M =
-9,-3,-14,-18,-14,-12
1,0,-17,1,-11,-3
-9,0,-24,-14,-2,7
25,-19,13,-11,8,-17
0,15,10,14,14,17
1,14,12,16,15,16
12,-20,22,-11,11,-6
-16,-9,-34,-15,-17,3
31,-23,8,-3,20,-19
0,1,-15,-1,-10,-3
-8,-3,-24,-16,-2,7
Indices start at 1.
(1, 1): -9
(9, 5): 20
(2, 5): -11
(2, 3): -17
(7, 5): 11
(4, 2): -19
(11, 6): 7
(3, 5): -2
(6, 2): 14
(8, 4): -15
(8, 6): 3
(11, 2): -3
(1, 5): -14
(7, 2): -20
(5, 6): 17
(10, 2): 1
(2, 6): -3
(9, 6): -19
(4, 3): 13
(10, 3): -15
(5, 5): 14
(1, 3): -14

grid =
-9,1,2,-26,12,-7,-8
-16,8,13,-22,23,-18,1
21,-6,-12,36,-19,24,1
Rows and columns are counted from 1.
(1, 1) => -9
(2, 6) => -18
(2, 1) => -16
(1, 3) => 2
(3, 2) => -6
(3, 1) => 21
(3, 3) => -12
(3, 5) => -19

A =
[[33 33 45 42 42 45]
 [37 67 43 44 40 52]
 [35 52 34 56 28 48]
 [40 57 54 44 46 56]
 [34 34 48 39 44 45]
 [75 60 28 20 51 17]
 [75 60 27 22 49 17]
 [32 37 47 37 49 45]
 [35 67 42 51 35 55]]
Rows and columns are counted from 1.
(1, 1) -> 33
(5, 5) -> 44
(6, 2) -> 60
(1, 6) -> 45
(7, 4) -> 22
(4, 2) -> 57
(3, 2) -> 52
(8, 1) -> 32
(6, 1) -> 75
(3, 5) -> 28
(2, 5) -> 40
(2, 1) -> 37
(1, 2) -> 33
(9, 2) -> 67
(5, 2) -> 34
(7, 6) -> 17

X =
[[  6  10  -1   0  -6   0   0  12  -2   9 -14  -1]
 [-12 -25 -12   1  21   8   2 -32  18 -20  37  19]
 [ -6 -20  -7   0  21   5   0 -21   9 -18  24   7]
 [  4   6  -3   4  -3  -4  -1   7  -3   2  -3   1]
 [  8   4  11  -6  -8   9 -12  24  -8  11 -22  -9]
 [-11 -16 -13  -4  19  12  -4 -20   9 -16  30  14]
 [-20   6   7 -17  -3  18   5  -2   5   7  -3  -5]
 [ -2   2   6  -4  -4   2  -2  10  -5   1 -10 -10]
 [  3  -7   9   5  -2  -5 -11  11 -11  -8  -4 -11]
 [ -5  -3  17  -5  -1   5 -13  14 -14  -4  -6 -17]
 [ 17   4   6   3  -4  -3 -11  26 -13   5 -24 -13]
 [ -7   1   7  -5  -3   6   0   2   1   3  -4  -4]
 [ -2   5  -1  -2  -2   0   1   4  -2   1  -3  -3]
 [ 19   2  -8  23   3 -25   6   2  -2  -6  -5   2]
 [  0 -10 -19  12  16  -9  10 -25  14 -15  26  19]
 [ -7 -12 -17  13  24 -12   8 -27   8 -24  32  11]]
Indices start at 1.
(1, 1): 6
(14, 12): 2
(1, 6): 0
(6, 4): -4
(6, 3): -13
(5, 2): 4
(4, 11): -3
(12, 6): 6
(2, 8): -32
(2, 2): -25
(3, 10): -18
(11, 6): -3
(10, 7): -13
(16, 8): -27
(6, 10): -16
(13, 4): -2
(15, 2): -10
(8, 5): -4
(1, 2): 10
(15, 9): 14
(14, 11): -5
(2, 7): 2
(3, 4): 0
(1, 3): -1
(4, 12): 1
(3, 9): 9
(8, 7): -2
(15, 7): 10
(14, 7): 6
(13, 12): -3
(9, 12): -11
(7, 11): -3
(8, 1): -2
(7, 1): -20
(12, 3): 7
(10, 11): -6
(7, 3): 7

arr =
[[4 3 2 4 8 6 4]
 [3 6 1 4 7 6 7]]
Rows and columns are counted from 1.
row 1 col 1: 4
row 2 col 7: 7
row 1 col 3: 2
row 1 col 2: 3
row 2 col 3: 1
row 1 col 6: 6
